rotation steps, each row followed by its count of steps
The counts run from 0 to 123.
[141 123  94 108 134 101 111 108 138 117 135 109  99 124 130 158 168  82
 130 104  97 132 126  80 108 166 150 108 119 157 112 112 136 107 117 134
 126 195 166 148  57 115 113 130 151 140]	96
[111 127  82 113 130  92 109 103 126 168 129 111 112 181 113 127 124  89
 134 129 103 109 138  83 162 175 128  96 149 154 124 134 124  80 113 139
  75 170 116 171  88 118 124 126 115 131]	44
[169  97 127 120 151 118  89  95 134 129 117 101 103 143 126 140 126  85
 162 134 135 115 117  71 152 164 109 126 166 153  79 141 126 131 132 130
 120 177 105 161  81 113 113 155 134 174]	38
[151  99 138 108 138 115  74  76 158 137 132 120 115 126 114 111 138  70
 137 109 113 104 136  57 128 142  94 109 138 143 109 127 144 110 118 139
 126 168 130 183  70  93 131 149 132 158]	118
[141 110 127 132 138 100  87  64 141 126 124 124 102 144 117 148 129  70
 127 130 113  87 122  70 156 153 100 114 170 156 146 120 136 122 117 130
 133 163 111 148  84  88 131 148 119 178]	120
[133 110  63 109 119  74 112  93 131 129 146 112 115 141 107 126 132  86
 117  94  87  91 123  68 140 150 146 103 149 149 140 122 120  86 147 139
 102 187 141 137  75 133 113 119 117 140]	110
[133  81  98  87 127  98 101  92 164 132 147 117 120 143 106  89 152 121
 127 103 123 118 141  71 123 158 123 117 141 135  94 115 137  92 157 157
  99 169 141 178  69 109 118 128 124 142]	114
[124 102  96  91 116  98 118  98 130  99 137  83  92 150 120 177 156  58
 140 129  99 114 112  91 137 157 123 112 146 172 136 129 127 131 118 136
 121 178 128 134  81 124 114 114 141 144]	61
[114 121  89 120 125  86  89  84 137 148 126 114  86 176 127 161 143  85
 124 147 113  90 135  96 153 166 137  95 147 158 141 110 134  82 114 147
 104 161 114 149  89  78 128 146 112 159]	123
[117 108  94 102 110 101  93  92 116 104 128  97 101 155 112 167 135  39
 130 111  99 103 116  76 130 149 122 108 153 161 144 135 122 111 121 127
 136 166 118 135  79 119 113 124 136 141]	28
[124 118  79 108 117  93  87 103 112 118 119 111 110 144 121 163 136  49
 126 106  93 100 127  83 131 150 144  92 131 161 131 130 121  94 121 132
 133 174 129 138  64 116 110 111 133 137]	29
[137 132 100  97 126 116 103  96 128 119 136  67 119 142 109 143 135  63
 145 103 117  99 106  52 136 149 110 100 166 138 140 156 106 125 143 130
 106 167 121 162  93 118 111 150 145 158]	106
[132  96  99 121 133  97 108 103 140 103 140 102  96 117 121 153 165 119
 131 112 108 122 122  78 141 168 138 131 145 156 118  87 138 118 140 128
 129 199 145 125  55 106 103 142 143 175]	98
[123 115 105  87 119 120 100 101 146 117 118  72 125 132  93 134 148 135
 130 103 140 109 118  70 155 174 105 118 155 145 117 116 119 105 157 129
 108 164 113 158  75 101 112 178 146 182]	102
[112 130 110  63 106 110 100 104 139 137 124  87  97 161 119 168 148  47
 145 126 112 115 121  94 139 171 118  94 122 166 114 149 120 114  95 141
 112 163 121 182  89  98 115 132 143 138]	59
[140 109  85 103 127  80 106 112 121 119 135 113  95 135 131 172 153  70
 138 125  91 118 121  96 131 170 157 104 107 174 102 118 137 104 113 134
 124 198 143 137  63 124 103 111 142 149]	63
[132 115 105  77 118 107 111  99 134 117 129  82  88 164 135 180 156  44
 148 141 111 111 114 104 137 161 130 104 135 173 118 136 129 120 110 143
 121 170 132 153  97 101 103 127 135 145]	60
[154  81  85 103 127  87 105  97 161 107 143  96  95 159 131 133 169 104
 135 143 128 128 123  83 119 159 145 125 153 150  90 104 133 103 153 158
 102 162 136 157  85 104 121 151 126 151]	1
[160 112 137  98 143 101  93  86 159 138 136 140 104 112 124 122 140  91
 140 113  99  99 131  67 148 161 108 114 115 146 116 120 154 126 101 142
 125 190 132 178  68 104 128 139 125 171]	85
[161  87 123  86 134  96  96  86 169 144 144 113 103 153 122 102 147 114
 138 121 124 114 133  78 120 152 115 111 132 144  79 123 140  94 142 158
 102 168 139 188  82  97 115 145 129 150]	115
[142 137 112 139 143  97  86  94 131 149 116 115 106 148 120 137 126 103
 147 128 122  94 130  77 170 168 123 112 163 141 128 118 137  98 116 122
  99 176 113 159  81  82 122 167 118 179]	8
[140  93 111  79 138  99 121  95 147 151 152 121  99 162 129 117 149  83
 145 126 110 133 140  97 132 160 130 128 138 160  90 138 148 108 115 157
  88 189 160 181  71 123 105 113 123 126]	48
[123 115  82  99 132  80 125  99 134 159 140 108  98 189 126 135 133  95
 142 148 113 105 132  98 162 166 133 115 155 153 116 126 132  86 128 159
  74 174 123 163  92 111 112 121 114 136]	45
[120 117  97  85 130 106 121  97 142 146 150 100 100 163 123 119 152  63
 138 114 105 137 139  81 118 150 141 117 159 153 143 145 130  97 114 137
  89 186 165 164  75 120 107 133 136 117]	14
[120 127 111 128 130 109 101  91 129 145 125 103 108 158 109 141 132 108
 132 131 119  95 132  69 172 164 112 111 188 147 153 114 123 100 128 130
  89 169 110 153  82  94 124 165 115 169]	9
[114  93  99  79 120 100 131  98 147 144 155  97 105 172 114 107 150  90
 124 121 104 137 135  85 145 154 124 117 158 160 110 136 134 105 128 154
  81 180 148 166  74 129 111 110 134 120]	47
[169  98 121 108 140 111  79 110 138 131 114 104 118 146 120 123 138  90
 162 122 128 126 126  72 127 168 108 121 140 151  61 144 133 111 127 136
 115 179 112 181  67 106 126 150 141 156]	37
[152 136 103 106 134 119  99 102 129 122 129  88 125 133 107 140 131  72
 150 102  99 101 112  54 157 156  99 102 156 151 126 155 118 132 116 123
 109 180 105 170  85 139 127 143 137 163]	73
[185 102 119 126 152 102  84  95 154 124 128 124 105 128 141 125 146  91
 154 124 121 129 122  67 125 157 130 120 145 142  84 125 142 115 128 136
 116 193 130 173  73 110 127 161 138 170]	4
[ 94 124 119  67 106 122 103 101 133 130 121  78 110 153 100 152 152  69
 121 128 114 113 124  91 149 168  91 101 144 169 134 139 126 108 110 143
 116 152 109 174  81  85 122 127 142 137]	58
[105 121 132  81 119 106 106  92 136 149 113 106 104 161 114 149 140 101
 140 134 126  92 129 107 167 178 101 107 119 165 118 117 133 102 107 147
 113 155 104 171  87  69 110 146 127 168]	56
[147  77  93  95 122  93 100 110 138 119 115  98 104 160 126 138 149 120
 142 135 133 130 126  92 135 176 145 123 138 163  64 110 127  87 158 158
 106 162 117 153  71 103 108 140 133 154]	34
[134 102  92  91 124 107 115  94 142 106 154  92  99 128 120 154 171  73
 127 112  97 138 123  80 115 154 143 113 150 154 135 118 138 121 121 129
 119 188 157 150  60 119 117 128 154 134]	95
